(in the rows, 128 means zero)
One turn moves every row onto another: examples first, then more rows asked:
L: [116 121 159 166 155 138 141 119 162 129 121 149 110 148 135 126 163 117]
J: [150 103 127 148 150 144 137 117 120 137 144 120 128 125 104 176 126 131]
H: [144 135 123 138 148 119  83 116 115 124 111 155 124 157 129 110 143 157]
A: [122 150 142 136 121 104 122 128 147 106  99 104 142 145 158 150 116 139]
Z: [141 117 125 140 158 118  81 119 111 120 106 147 121 142 144  99 131 149]
B: [137 104 120 147 144 146 138 128 124 125 133 117 122 121 109 186 117 142]
N: [158  99 100 134 118 142 171 116 123 111 112 121 133 130 129 121 120 118]
T: [107 131 146 156 157 118 127 117 148 139 115 139 114 141 139 128 155  86]
E: [111 145 145 133 105 113 131 140 148 118 100 116 141 150 154 137 114 142]
M: [140 119 114 114 142 163 126 140 139  90 135 148 131 132 101 140 126  97]
V: [104 127 144 168 154 123 133 105 158 138 125 142 114 140 129 118 150 103]
G: [153 104  92 123 123 138 161 109 106 121 109 130 130 129 124 125 119 119]
P: [146 111 117 100 131 153 120 145 136  91 139 144 120 135 103 140 127 112]
Y: [118 138 160 119 102 109 138 116 142 117 103 116 130 152 150 144 129 151]
W: [153 125 143 131 147 135  93 109 119 123 112 154 147 158 133  95 136 151]

P moves to N
T moves to Z
Y moves to L
Now these:
H moves to E
G moves to B

One turn moves every row onto another: examples first, then more rows asked:
Sanu: [119 133 189 115 160 111 128 138 157 141 124 142 142 112]
bolu: [104 107 170 124 129 138 111 148 143 148 108 121 127 141]
namo: [128 115 174 109 130 141 128 131 155 137 101 138 121 104]
Mufi: [129 132 110 110 103 109 120 134 162 154 166 151 145 129]
Sezu: [157 123 111  98 116 137 110 134 135 135 153 137 150 154]
suz: [130  99 148 122 118 136 152 132 151 127 116 136 103 140]
siso: [150 130 121  92 129 106 145 136 124 101 141 161 125 126]
mubaz: [138 110 133  95 145 140  85 139 143 133 128 141 176 131]
faro: [108 126 113 114 120  89 133 136 154 140 164 160 124 124]
nop: [120 134 146 114 127 109 121 131 163 143  69 141 144 124]
mimik: [116 136 170 129 151 116 139 162 146 137  93 129 138 142]
fiki: [121 106 148  87 117 148 100 147 154 143 128 157 108 146]
bovo: [123 140 123  88 126 110  99 140 127 143 162 153 157 112]
retot: [137 151 108 107 102  94 139 148 153 138 146 157 149 127]
nul: [141 148 153 108 134 102 141 166 141 148 110 147 148 172]
Samun: [155 145 147 108 136 136 156 153 172 120 107 151 132 136]
mek: [139 144 166  96 128 130 121 156 146 149  81 144 141 127]
Sudi: [116 113 101 119 107 140 113 140 128 134 141 123 138 130]
Nugi: [119 131 182  97 137 123  92 150 145 164 119 141 150 134]
Rer: [119 115 178 110 146 106 120 131 154 151 166 149 137 144]
senet: [113 134 119 118 166 105 124 132 148 145 168 146 146 116]
tob: [114 105 141 106 177 109 118 137 139 104 128 156 144 115]
devot: [133 107 134  99 143 128 124 137 134  92 107 151 144 103]
Muk: [122 129 104 116  97 102 147 141 149 126 141 153 123 121]
dez: [146 143 160  77 145 127 114 145 172 150 139 173 137 132]
Keb: [112 134 174 114 144 102 123 164 149 121 157 146 148 157]
luda: [118 114 101 115 135 131 139 127 141 125 133 144 110 102]
pugon: [127 120 110 113 168 106 129 141 140 134 156 149 124 162]
sagov: [118 144 100 117 126  88 137 152 157 151 144 158 133 145]
kem: [123 109 164 126 129 139 144 137 166 109 148 134 125 132]
sal: [109 137 166 121 141  92 111 125 166 145 107 139 165 122]
maba: [153 153 156  97 138 102 154 157 148 140 104 159 139 148]
Nis: [144 124 101 112 144 127 119 144 140 143 146 135 140 174]
Diba: [127 115 116 106 156 104 144 133 132 110 150 157 109 136]
nav: [123  98 116 116 156 144  99 148 143 130 110 131 153 150]
des: [119 133 145 103 123 121 123 180 138 126 107 147 126 174]
mari: [123 126  91 122 105 116 133 143 160 153 140 144 127 144]
gon: [116 115 124 117 184 113 117 156 141 122 109 147 152 147]
viru: [133 100 145 109  99 144 130 139 143 139 113 135 110 150]
zub: [ 98 108 157 119 117 112  98 120 156 143  99 133 140 121]
Dov: [134 120 177  87 128 113 111 127 153 153 159 160 136 130]
tanid: [109 135 163 104 136  93  99 128 161 154  99 149 158 122]
diso: [152 129 134  89 138 128 109 147 135 111 106 151 176 117]
bodu: [110 132 150 127 123 103 121 137 154 135  76 131 151 134]
Bebu: [108 112 157 123 127 116 113 112 169 142 100 133 139 111]
Gorun: [126 151  98 126 144 112 137 161 134 139 126 130 157 146]
nube: [161 135 125  84 115 118 122 133 128 116 153 155 151 131]
Mube: [138 155 103  93 132 107 138 155 128 129 112 159 140 114]

retot moves to Muk
Samun moves to kem
Bebu moves to sal
Now these:
pugon moves to Nis
senet moves to Gorun
bolu moves to Nugi
nul moves to viru
gon moves to nav

